The rows of X fall into 4 groups, which share some directions, and each row is roughly a mix of its group's hidden directions, except one row that fits no group.
X (157 x 10):
[[ -2  17   9 -13 -26  -2   9  42  36  31]
 [  8   7   1 -13  11  39 -19 -40 -33 -18]
 [ -1  -5  -3  13  22   8  44  36 -25 -26]
 [  7 -27 -17 -11  49   1  34   7  18 -13]
 [  1 -23   4  48  22   4 -10   1   8  42]
 [-12  -9  19   7 -18  12 -58  23 -11 -11]
 [  8 -30  36  24 -18 -26 -12   3 -36  11]
 [-38 -11 -24  14 -29  29 -14  32   5   5]
 [ 28  21 -14  42 -27  27   9  -9  18  13]
 [-10  -2   8 -26  36 -31  14 -10  28 -34]
 [ 41 -40 -29  -7 -13  -4 -19 -16 -17   5]
 [  5 -17 -14 -38  -1 -31  31  26 -18  20]
 [ 36   5  15  34  17   9 -17  -9 -24  35]
 [-12 -15  28  25 -29 -15 -27  11 -14  38]
 [ -1  16   7 -26  29  13 -21  51   3  15]
 [  5 -12  -1 -55   9   2  17   9  41  -7]
 [  0  22  -7 -16  -3 -17  43  40  20  19]
 [ 47  24  -6  -2 -24  -1   9  12  22 -35]
 [  8  45 -29  -7  30   8   0   2  36  11]
 [ 14  42  -5  10 -41   8  13  22   9  26]
 [ 11 -25  26  12   8  -9 -32   5 -19  47]
 [ -8  26  42 -26  -2   4  31  23 -14 -20]
 [ 38 -15 -35  34   2  16  -8  13 -23  17]
 [-12 -62   0 -19   3   2 -23  -3  15  11]
 [-49 -20 -10  23 -23 -21 -20  -1 -19 -14]
 [-46 -19   1  13  17  18 -29  -8 -21  28]
 [-36 -41  30   5 -25   4  17   5 -23   2]
 [  9 -27  40  -9   5  -6 -34 -39  -3  -8]
 [ 31  36  -3  14   5   3  36  23  23  20]
 [-16  44  25 -16  10  25 -26  11 -13 -23]
 [ 12  -1 -17 -34  -5 -30  13  30  33  26]
 [ 36  10  18 -17 -25   9 -14 -35 -12 -31]
 [ 33  15 -29  33  -3  11 -17  25 -12  30]
 [  6  45 -39  21   4   0 -11  19  29   4]
 [ 16 -10  11   3   2   2  -7  17 -50  44]
 [ 38 -34 -26 -15  38  12  -5  -2  -1 -12]
 [ 16  29 -13  -4  16  -7  48  14 -23  26]
 [-18   1  -3 -45 -33 -15 -29  20  -2  20]
 [-19  33  -1  30 -34  10 -12 -17 -34 -13]
 [  1   4  25  18  30 -28 -12 -43  17 -21]
 [ -9 -23  -8 -14 -13  20  19  35 -44  20]
 [ 50 -29 -12  -2  -5 -25 -12  14 -28   8]
 [-24 -31  22  26  19 -44   4  11   9  -9]
 [  3  56  -6 -33 -17  12   3   6 -25   2]
 [ 17  44   4  19  20   6 -24  23 -23 -26]
 [ 29 -11   8   0  13 -13 -15 -20  33  47]
 [ 40   6  -7   7 -15  13 -26 -24 -12 -42]
 [-19  23   2   4 -12 -11 -61   8  -3 -18]
 [ 14   6  38 -22  35 -30  29   4   8  -9]
 [-24  -5  28 -18  -5  34 -27 -35 -16 -12]
 [  0  18  25  29 -10 -13 -18  12 -42  32]
 [ 17  13 -28 -39  -1  41  18  -6  14 -19]
 [-37   0  26  15  26  -1 -11 -19  -6  44]
 [  9 -21  15 -23 -28 -13 -47 -21  -5  20]
 [-30   0 -13 -33 -14   2  20  31  20 -34]
 [  0 -51 -17  -1 -32  -7  10 -13   6 -31]
 [ -6  41  25 -17   8   1 -12 -37 -21 -27]
 [  7  39  23  14   5   2  -1  18 -47 -18]
 [ 31   9 -22   7  -4   4 -10  21 -47  31]
 [ 27 -14  -4  11  11 -45  40  14   6  16]
 [ 35  19 -13  -3   5  27  30  36 -16  19]
 [ 41  14 -30  25  -4  13   8  27 -15  24]
 [ 56 -16 -11  -8  25   1   5  -1 -19  26]
 [ 52 -20   9  26  -1   2  15 -10  -5  33]
 [ -6  -6 -11  20 -19   9  18 -19  52 -29]
 [-35 -44  31   1  -8  -5  30  -4   3  11]
 [ -1  22   0   8 -61   7   7   3 -24  19]
 [ 53 -11 -29 -20   2   3  15  17 -20  17]
 [-52  -2   5   2  31 -20  20  10  25   1]
 [-38  28  17  18 -35 -29  -4  -8   5 -18]
 [  3  38  18 -35 -18 -25  22  15  27  -1]
 [ 43  -2 -13   5 -11 -25 -10  36 -32 -11]
 [ -5  -1 -45  22  15 -17   4   4  10  46]
 [-14   9 -25 -14  20 -35 -32  30  24   3]
 [-42  -4   8  12 -32  12  39 -13 -20  -7]
 [ -9 -26   5 -30 -16  -1 -25 -26  46   6]
 [ 36  29  -9  28  21  10  24  13 -28  16]
 [-23  -7  11 -21 -46  18  11   1  -9 -40]
 [ 22  29 -27  17   0  41   6 -23 -22 -17]
 [-21   5 -14 -26  17  -1  31 -13 -28 -41]
 [ 49   8 -18  -7 -36  -3  -8  21  14 -22]
 [ 28 -38 -11  29 -26 -28  -7  -5 -19  14]
 [ 39  19  -7  15  21  -3  32  13 -13  36]
 [-15 -58  20 -24 -10   1  12  17 -10  -7]
 [-32 -14 -14 -22  14   2  51  22 -10  -3]
 [ -1  22 -23 -33 -10 -10  32  33  29  -3]
 [ -7 -22  -3  39  23  18  -8 -44  -9  16]
 [-24  15  27  14   3 -15   7 -29  40 -29]
 [ 29   8 -26   3  -7 -16   6  11  13  56]
 [ 46  -2   6   3   8 -28  11 -24 -25  32]
 [  5  29   2  50  -2  -6 -13 -12 -40   7]
 [  9 -56 -13 -11 -24   7 -24   3 -17  15]
 [  8  61 -11  -1 -33  13   2  -9  -5   1]
 [ 28 -27  -7   5 -15   3  12  24  -5  52]
 [-21 -10  20  -7   2  -2 -46 -40 -22   9]
 [-37  -7 -10 -26  17  -1  29  -7 -14 -41]
 [  0  -7 -44   9   3   6  50  12  13  18]
 [-47 -22  15  17  35  10   3 -26   0 -12]
 [-17 -33 -26   5  22 -11  32 -13  16  34]
 [-46  -3  20 -30   2   7  36   7  16 -14]
 [  4  28 -16  14   9  13 -27  37  -9  40]
 [  8 -41 -43 -24  -5  10  15   4 -26 -11]
 [  2 -38 -35 -22 -18   6  10  30   9 -27]
 [ -5 -16  19  25  -5  32  38 -39   5   4]
 [ 25 -12  16  -7 -40  11  10 -21 -35  27]
 [-45  -1  24   9   5 -20  15 -14  38  18]
 [-12  29   4  54  16   7 -20 -18  10  17]
 [-18 -23  28  28 -21  20   4 -27  18 -32]
 [ -4 -16  40   6   5 -28   0 -11  33  36]
 [-21 -49  24 -26  -1  20   6 -10 -18  17]
 [-22 -39  10 -15  14  17  10 -21  11 -43]
 [-24  30  34  17  26 -23 -16   1  30   4]
 [ 20  14  -5  21  14 -47  27  18  29   0]
 [-12   8  -1  -3 -12  25   4  35 -53  19]
 [ 16  -8 -22 -12   5 -23 -53   2  18  26]
 [-22 -20 -28  28  28  24 -16 -21  -4 -29]
 [-39 -37  15   7 -32 -20 -17   7  16   8]
 [-30  26  52  19 -16  -1  -4 -15  -9  -5]
 [-12 -24  47 -17 -21   1 -15 -36  13  -2]
 [ 18   1  22  -5  15  11  44   5  39 -25]
 [-25 -10 -22 -30  -2 -31  18  35  24  -8]
 [ 12 -11  17  -8  -5 -33  15  -4  14 -56]
 [-35  22  38 -14  -4 -23  22  17  21 -13]
 [-26   2  34 -12 -28  35 -30  -9  17  -7]
 [-18 -31   0  -3 -19   6 -46 -35  16  -1]
 [-26  16  39  12  -4 -27  16  -9  10  39]
 [ 35  -2   5  30  27  32  34   6  -8 -12]
 [-10  37  -8   2  41 -23  31 -10 -22   3]
 [-55 -25  -3 -26   2  16   8   4  -2 -27]
 [ 55   2 -13 -13  26 -27 -17  12   7   5]
 [ 63   4 -14  12 -21 -12 -14   7  -2  11]
 [  7  13  20   2  31 -16  33   4 -10  48]
 [ 41  18  -7  18 -16  10 -23  -7  12 -43]
 [  9   0 -17   3   9 -29  58   9  23  -1]
 [ 32   9  -2   8  -8 -14 -11  37 -49   6]
 [ 23 -22   1   8  35  18  48 -14   9   6]
 [ -7  39  28  -1 -28 -13  31  18  25  -9]
 [-24   6  -9 -11  33 -12  55   5 -14  -4]
 [  9  35   8 -30  33 -28 -14 -29   4  -9]
 [ -7  11   6  48  15 -21  -6  37  -8 -25]
 [-22 -16   0  36 -35  -6 -34  24  11 -14]
 [  7 -28  -2 -31 -22 -39 -14   3  24 -26]
 [ 27 -23 -33 -37  15  29 -10  -1   7  20]
 [  2  -4 -37 -17 -10  28  32   6  32 -26]
 [ -5 -17  -2 -41  18   1  36  27  21 -22]
 [-27 -19 -17  25  23  26  11  19 -18  36]
 [ 13 -19 -12 -36  -7 -56  -6  -6  -9   0]
 [ 21  10 -18  24  12 -16 -47 -25 -17 -19]
 [ 11 -58  20 -28   3  -3   0 -19 -14   5]
 [  2   5   4 -48  32   4  40   7  10 -13]
 [-24  20 -13  20  -6   3 -17  51  29   0]
 [  0  33   6  -7  20   0  54 -24 -12  11]
 [-23 -41 -22  28   4 -34   1  21  15   4]
 [-21 -37  10  -4  10 -20  -8 -25  41 -22]
 [  5  12  14  -1  40  12  -1  15  -4 -55]
 [ -1   7  26 -47 -44   6  -1  11  10  14]
 [-43  11  14 -10   1  38 -34  12  15  -4]]

One row of each group comes first, with its name. Which group is each row after those in?
[  3   5 -19 -10  -6  42 -33  -9 -35  25] | (73)
[  8  60  -3  15 -14  -5  19  17 -24   3] | (113)
[ -9  11  -4 -25 -26  -4 -45  20   6 -37] | (99)
[-21  45  17  10  14  36  29   2   4  -8] | (115)

[-25 -37  -3 -31  -5 -25  13   7  22 -31] | (115)
[-27 -23 -47   4  14  -2 -11 -10 -22 -29] | (113)
[ -3  -1 -17  21  36  -8  47  15 -10  25] | (115)
[  8  -4  47 -25  -5 -10  45   0 -14   7] | (99)
[ 23  -4  -7 -15  28  -7  53  21  18   9] | (99)
[ 27 -33 -20 -32  22   6   8  -2  -5  37] | (73)
[-39 -28  42   5   5   7 -15  -6  15  25] | (73)
[-22 -61  19   0 -20  -7  17  -8   1  -1] | (73)
[ 31  -9  14 -45  21   3   7   3 -39  -1] | (73)
[  9  22  15 -22 -37   0  34  29 -23 -12] | (99)
[  0 -13 -58 -21  -8   3 -28  -5   6  21] | (113)
[ 13 -13 -34 -30  38  17  -8 -27   0 -20] | (113)
[ 12  18   1   9  12  31 -13  10 -12 -56] | (99)
[-10 -37 -46  -1  19 -17  -4  -8  -7  30] | (99)
